One turn moves each row of this set onto another row. After a few examples, where does it send each row asked below?
z_851: [17, 8, 5, 7, -11, -3, 29, -29, -8, 22, 3, 8, -9, 5, -15, -1, -20, 0, 19, -3, 15, 13, -10, 17, -7, -13, -14, -6, 3, -3, 5, -8, 17, 10]
z_444: [-20, 15, -6, 4, -26, -7, -14, 3, -10, 12, -14, 7, 21, 0, -19, 0, -1, 12, 15, 7, -12, -8, 8, 14, -9, 8, -4, 30, 22, 0, -10, 2, 0, 27]
z_948: [-14, 12, -7, 19, -20, -15, -18, -4, 1, 20, -33, 2, 8, -20, 2, -5, 4, 8, 11, -7, -9, -23, 8, 17, 1, 17, 12, 7, 7, 4, -10, -19, -11, 15]
z_194: [29, 5, -3, 11, -8, 11, -3, -6, 4, 13, -16, 4, 12, -4, -16, 20, -1, -4, -18, -10, 10, 11, -21, 31, -7, 4, -2, 6, 13, -13, -13, -6, -2, 11]
z_768: [1, -21, -9, 0, -17, -5, -1, -18, -9, 23, 0, -6, 0, -10, -2, 15, 10, -20, -9, -3, 3, -16, -17, 5, -6, 1, -15, 12, -19, -6, -7, -6, 12, 27]
z_161: [-2, -1, 8, 5, 6, -17, -5, -4, 1, -1, 4, 28, 5, 2, -14, 9, -9, 20, 4, 1, 6, -13, -21, 43, 1, -1, -1, 15, -21, 1, -4, -10, 5, 14]
z_980: [22, 39, -2, -4, -6, -10, -3, -15, -4, -9, -5, 1, 12, 2, -11, 12, -10, 7, 4, 0, -9, -7, 0, 6, -3, 9, -6, 3, -3, 1, 26, 31, 10, 1]
z_805: [-31, 8, 1, -22, -18, -10, -10, -12, -6, 10, 0, -10, 3, 1, 6, -14, 2, 4, 9, -10, 15, 5, 5, 22, 4, 16, 3, -6, -8, -1, -14, -23, 8, 22]
z_597: [-7, 23, 8, 11, -12, 13, 13, -25, 8, 8, -8, -21, 7, 9, -5, -2, 14, -17, -6, -4, 6, -19, 9, 1, 16, -14, -7, 4, 5, -12, 6, -19, 0, -16]
z_485: [10, 21, -11, 2, -25, -9, -6, 0, -20, -5, 26, 26, 1, 3, -24, 6, -1, 4, 6, -6, -13, 0, 6, 6, -14, 10, 2, -1, 5, 2, -22, -4, 6, 6]
z_52: [5, 35, 2, -8, 15, 3, -2, 4, 4, 13, -19, -11, 7, 5, 3, 4, 9, 4, 18, 2, -22, -4, 13, -1, 1, 14, -17, 17, -16, -4, 6, -1, 17, 3]
z_923: [10, -1, -3, 2, -27, -7, -7, -15, 4, 10, -18, -2, -11, 5, -15, 25, -22, -9, 7, -2, 9, -8, -16, 27, 39, 1, 1, 8, -8, -6, 0, -4, 10, 3]
z_36: [13, -26, 16, -2, -15, -9, -7, -11, 1, 29, -5, -2, 27, 4, -13, 5, -14, 7, 14, -9, 7, -9, -3, 20, -2, 3, 0, 0, 2, -4, -11, -6, 12, -17]
z_799: [10, 11, 5, -4, -14, 20, 4, -12, -4, -17, 1, -13, -29, -1, -3, -3, 6, 3, -6, -6, 2, -2, 12, 18, -2, 0, -10, 0, -22, -4, 16, 6, 10, -6]
z_850: [-18, 19, 19, -14, -14, -1, -2, -23, 22, 21, -6, -7, 6, 6, 9, -1, 16, -4, -2, -6, 13, -1, 16, 2, 13, -10, -3, 16, 2, -14, 8, 5, 15, 7]
z_730: [-8, 5, 17, 10, -13, -7, 5, -14, 8, 7, 5, -14, 0, -7, -17, -2, 12, 10, -2, 5, 10, -21, -14, 10, -27, 8, 9, -11, -10, 1, -21, -21, -20, 14]
z_890: [22, 32, 13, 2, -12, -16, -5, -9, -7, 1, -1, 5, -32, -18, -8, 2, -4, 15, 10, -1, -7, -4, -26, 9, 5, 0, 3, 3, -5, -1, -18, -21, -3, 20]
z_455: [6, 12, 15, -4, -24, -8, 5, -34, -8, 0, 8, -23, -17, 19, -4, 5, 1, 3, 22, -1, -3, -22, -18, 4, -9, -1, -4, 10, -17, -6, -9, -26, 16, -9]
z_388: [-5, 28, 0, 30, -7, -8, -19, -12, -2, 16, -11, 14, -7, -4, -15, -12, 11, -9, 17, 9, -7, -19, 16, 2, -1, 10, 2, 2, 16, 6, 5, 16, 11, 11]
z_382: [38, 49, -3, -3, -2, -17, -6, -12, -2, -1, -7, 9, 12, 2, -12, 11, 2, 7, 23, -8, -10, -15, 1, 16, 5, 12, -15, 4, 1, 2, -6, -9, 12, -11]
z_726: [-38, 44, 9, 2, -13, -11, -2, -15, 3, 7, -3, 1, 23, 2, -8, 10, 13, -14, 4, -3, -9, -2, -2, 18, -1, 0, -10, 6, 11, -3, 16, -15, 4, -2]

z_444 moves to z_980
z_36 moves to z_194
z_382 moves to z_597
Where do these go?
z_455 moves to z_730
z_805 moves to z_485
z_388 moves to z_52
z_851 moves to z_768

